Small tables with named rows and columns. After each table, cells are looked up by row and column.

Table rizu
	lofin	gez	gopegi	gonepub
gak	77	177	165	208
vomi	137	52	60	140
mori	153	75	56	110
nifir	101	80	94	39
tobita	149	162	57	63
lor	121	201	243	111
tadu	102	116	190	124
bute	129	174	63	98
vaba	18	76	99	46
bugaf	96	71	70	2

lofin of gak is 77
gez of vaba is 76
lofin of bugaf is 96
gez of nifir is 80
gez of tadu is 116
lofin of vaba is 18

Table gava
,tefitu,fet,lelut,kozov,noko,zibavag,pida
bap,-8,11,2,-56,17,21,31
luv,17,-15,24,48,27,47,17
fodulu,-22,55,67,39,-1,-7,66

kozov of bap: -56
tefitu of luv: 17
lelut of fodulu: 67
zibavag of fodulu: -7
kozov of luv: 48
tefitu of bap: -8
noko of bap: 17
lelut of luv: 24
fet of luv: -15
zibavag of bap: 21
pida of bap: 31
lelut of bap: 2
pida of luv: 17
kozov of fodulu: 39
pida of fodulu: 66
zibavag of luv: 47

dafeb:
columns: dubugo, mas
zefom: [39, 49]
lup: [31, 42]
karapu: [46, 52]
godu: [31, 22]
sar: [54, 19]
nugudav: [57, 46]
lil: [45, 6]
nonefe: [30, 86]

nugudav, mas => 46
lup, mas => 42
lil, dubugo => 45
lup, dubugo => 31
zefom, mas => 49
sar, dubugo => 54
godu, dubugo => 31
godu, mas => 22
zefom, dubugo => 39
lil, mas => 6
sar, mas => 19
karapu, mas => 52
nugudav, dubugo => 57
karapu, dubugo => 46
nonefe, mas => 86
nonefe, dubugo => 30
Which row has the largest dubugo? nugudav

bukirep
columns: latuza, daf, gugin, zat, pokep
pekatu: [542, 658, 304, 578, 582]
livepok: [215, 445, 477, 631, 422]
pib: [492, 481, 328, 633, 469]
pas: [-296, -659, 118, -588, -304]
nol: [92, -362, 107, -323, -83]
bebut: [133, 183, 259, 252, 10]
kidala: [505, 638, 226, 480, 587]
mivo: [540, 691, 448, 555, 370]
mukamoz: [154, -39, 287, -56, -195]

What is the gugin of mukamoz in bukirep? 287
What is the latuza of pas in bukirep? -296
What is the zat of pas in bukirep? -588
What is the latuza of nol in bukirep? 92
What is the zat of livepok in bukirep? 631
What is the latuza of mukamoz in bukirep? 154
What is the latuza of livepok in bukirep? 215
What is the daf of nol in bukirep? -362
What is the pokep of pekatu in bukirep? 582
What is the daf of kidala in bukirep? 638
What is the gugin of kidala in bukirep? 226
What is the latuza of mivo in bukirep? 540
What is the latuza of pekatu in bukirep? 542
What is the daf of mivo in bukirep? 691
What is the daf of pekatu in bukirep? 658
What is the zat of mivo in bukirep? 555
What is the latuza of kidala in bukirep? 505
What is the daf of bebut in bukirep? 183
What is the pokep of livepok in bukirep? 422
What is the pokep of pib in bukirep? 469

rov
|  | kag | mopinov | vil | dev | bani | taga | tup | pevaruz |
|---|---|---|---|---|---|---|---|---|
| bogad | -38776 | 3868 | -12511 | -17069 | -3444 | -31409 | 695 | -16575 |
| gar | -38732 | 6640 | -32904 | -41269 | -14972 | -31467 | 2153 | -37114 |
| zizez | 59974 | -53078 | -11358 | 471 | -35917 | 85205 | -41392 | -3310 |
| luro | -18558 | 844 | 2509 | -1661 | 4783 | -41982 | -4552 | -4243 |
| kas | -21614 | 307 | -31260 | -36143 | -17483 | -46534 | -3819 | -29398 |
| nal | -77617 | 12820 | -19259 | -23146 | -2983 | -36811 | 11714 | -19587 |
| fiv | -32669 | 4486 | -14884 | -22070 | -4510 | -25429 | -86 | -22882 |
| mulezop | -26295 | 2076 | -22826 | -27822 | -11013 | -44988 | -2299 | -23541 |
| veme | -33147 | 4976 | -24397 | -32082 | -10382 | -30051 | 311 | -30097 |

What is the kag of kas in rov? -21614
What is the kag of veme in rov? -33147
What is the pevaruz of fiv in rov? -22882
What is the kag of zizez in rov? 59974
What is the taga of bogad in rov? -31409
What is the dev of kas in rov? -36143
What is the kag of bogad in rov? -38776
What is the pevaruz of zizez in rov? -3310
What is the mopinov of nal in rov? 12820
What is the taga of zizez in rov? 85205

timap
|  | ratedon | tuze | vini | lop | suge | movu | zesa | tun | fipader |
|---|---|---|---|---|---|---|---|---|---|
| pud | 131 | 142 | 151 | 189 | 141 | 110 | 171 | 191 | 125 |
| gom | 77 | 173 | 142 | 184 | 161 | 62 | 200 | 231 | 127 |
| sadar | 93 | 167 | 107 | 129 | 161 | 139 | 129 | 133 | 115 |
| rur | 161 | 100 | 135 | 154 | 126 | 193 | 135 | 95 | 93 |
| bana | 104 | 124 | 105 | 171 | 170 | 161 | 150 | 127 | 87 |

What is the vini of pud in timap? 151
What is the lop of gom in timap? 184
What is the fipader of rur in timap? 93
What is the suge of bana in timap? 170
What is the movu of sadar in timap? 139
What is the zesa of bana in timap? 150
What is the lop of pud in timap? 189
Which row has the largest suge? bana

suzok =
	zugugo	rog	sive
voz	28765	-80	2735
batelov	52611	12303	-7044
vab	65527	24631	-9959
gak	-60138	67397	30496
loz	-2236	2760	58999
gup	82468	-2641	85544
tegus	2431	37090	88966
lekam	-9452	15466	-84485
pok	15286	14509	-3705

voz, rog => -80
gup, zugugo => 82468
voz, sive => 2735
vab, zugugo => 65527
batelov, zugugo => 52611
vab, sive => -9959
gup, rog => -2641
pok, sive => -3705
tegus, sive => 88966
Which row has the largest sive? tegus

fepesok:
|  | lok | ripat |
|---|---|---|
| zap | 6447 | 6926 |
| gibudo | 1769 | 7958 |
| gigod | 2423 | 6853 |
| zuluses | 6698 | 6900 |
| dig | 6972 | 6935 |
| feg | 6906 | 6128 |
| kab | 7058 | 7231 |
| mol | 6503 | 2682 |

What is the lok of dig in fepesok?
6972
What is the lok of zuluses in fepesok?
6698
What is the ripat of dig in fepesok?
6935
What is the ripat of kab in fepesok?
7231
What is the ripat of feg in fepesok?
6128
What is the lok of kab in fepesok?
7058
What is the lok of mol in fepesok?
6503
What is the ripat of zap in fepesok?
6926
What is the ripat of zuluses in fepesok?
6900
What is the lok of gigod in fepesok?
2423
What is the lok of feg in fepesok?
6906
What is the ripat of gigod in fepesok?
6853
Row with the largest lok: kab

memuf:
cols = kig, buko, kaget
bosoto: [7028, -9759, -3598]
toli: [3478, 8770, 686]
nifeka: [6968, 1996, -5551]
fomal: [-1073, -3048, -1896]
gadesor: [-2031, 6151, -4748]
lefifel: [-7339, 2137, 316]
lam: [-7748, -6969, 6183]
luzigek: [-107, 3700, 3230]
kegikoz: [-1299, -4283, -5520]
nodis: [-3756, -2340, -6011]
mil: [-4218, 6976, -2541]
teles: [-1731, -2015, -3374]

kaget of lam is 6183
kig of lefifel is -7339
buko of luzigek is 3700
kaget of kegikoz is -5520
kaget of gadesor is -4748
kaget of luzigek is 3230
buko of nodis is -2340
kig of kegikoz is -1299
buko of kegikoz is -4283
kaget of lefifel is 316
kig of mil is -4218
kig of fomal is -1073
buko of mil is 6976
kaget of mil is -2541
kig of gadesor is -2031
kig of bosoto is 7028
buko of toli is 8770
kig of nifeka is 6968

Table fibuli
          gesi  deveruv  sizizok    lef  lelelod  rituku  buden    zav
pofutez  40255    30005    19769  44460    51762   28621  53756  71744
latikof  44205    65719    76430  13132    32857   38722  13900  36255
kudis    38451    47392    44866  30823    48759   38279  39299  49219
votim    36389    44052    40005  22278    46354   26036  33719  60921
mezeru   42473    56544    62872   7241    30142   22568  11049  57268
ler      32533    44631    39577  14130    47389   22185  30989  63766
mobiti   49612    62248    73987  22163    27509   38038  15086  41356
bizago   56398    60292    73178  33874    23864   41902  19712  41617
zup      51669    64323    76603  35257    32929   53283  25723  26873

What is the sizizok of zup in fibuli?
76603
What is the zav of ler in fibuli?
63766
What is the buden of bizago in fibuli?
19712
What is the sizizok of votim in fibuli?
40005
What is the zav of pofutez in fibuli?
71744
What is the deveruv of ler in fibuli?
44631
What is the zav of mezeru in fibuli?
57268
What is the lelelod of latikof in fibuli?
32857
What is the rituku of bizago in fibuli?
41902
What is the lef of mobiti in fibuli?
22163
What is the sizizok of latikof in fibuli?
76430
Which row has the largest gesi? bizago

